0: 69 46 14 70 56 65 76 58 18 11 42 55
1: 32 60 57 39 54 59 58 68 71 68 59 47
2: 66 47 51 44 18 39 45 25 48 13 53 31
3: 55 65 79 40 32 44 49 36 47 31 54 63
4: 70 64 69 57 33 56 68 37 34  0 49 66
5:  6 56 52 49 99 66 43 99 47 99 47 47
6: 70 68 14 55 33 54 69 47 56  8 63 39
7: 53 56 68 35 36 37 39 21 59 38 54 44
8: 64 47 64 39 45 29 36 38 77 67 39 36
9: 98 65 47 60 15 44 59 23 57  5 49 55
10: 22 41 24 42 84 45 29 74 74 99 45 29
11: 66 52 56 55 15 25 39 34 51 26 54 46
12: 72 57 79 51 25 46 55 31 51 16 38 61
13: 31 40 65 54 64 83 57 48 19 39 61 59
14: 39 41 32 62 49 58 62 62 32 44 54 55
15: 46 56 39 51 39 55 62 51 54 28 58 53
16: 50 30 62 50 61 24 43 57 71 90 15 38
17: 72 61 30 55 51 51 55 24 58 18 56 50
18: 19 37 85 34 47 48 46 68 45 84 49 67
19: 77 47 14 63 54 54 53 38 60 34 41 38
20: 96 60 21 65 29 44 58 25 45  6 49 47
21: 75 49 16 64 56 52 52 37 58 33 42 41
22: 10 58 51 48 99 62 40 97 54 99 46 40
23: 23 74 44 16 37 46 34 63 97 70 71 12
24: 19 43 73 52 64 82 58 56 21 52 63 66
25: 67 41 61 46 28 32 31 22 53 49 42 38
26:  0 48 53 35 69 65 65 76 38 53 52 56
27: 25 41 85 44 56 40 26 50 31 90 37 72

65 49 19 72 57 67 76 59 16 13 46 56 --> 0 14
40 38 32 67 57 63 63 60 26 44 53 61 --> 14 13
64 56 26 69 76 60 65 66 29 49 66 53 --> 14 0
58 48 60 38 34 36 37 40 80 60 48 27 --> 8 25
79 55 34 58 50 51 61 50  0 11 69 55 --> 0 4
14 39 88 30 49 48 47 69 46 86 50 67 --> 18 27
24 40 81 45 59 38 23 55 35 97 40 69 --> 27 18
77 40 33 53 34 28 31 23 69 45 44 31 --> 25 8
15 43 79 35 52 52 49 76 45 84 55 64 --> 18 27
43 49 25 51 76 51 56 86 62 97 51 31 --> 10 22
33 46 50 34 53 48 38 48 72 70 58 39 --> 1 8
54 61 73 33 33 36 39 25 65 46 56 46 --> 7 3
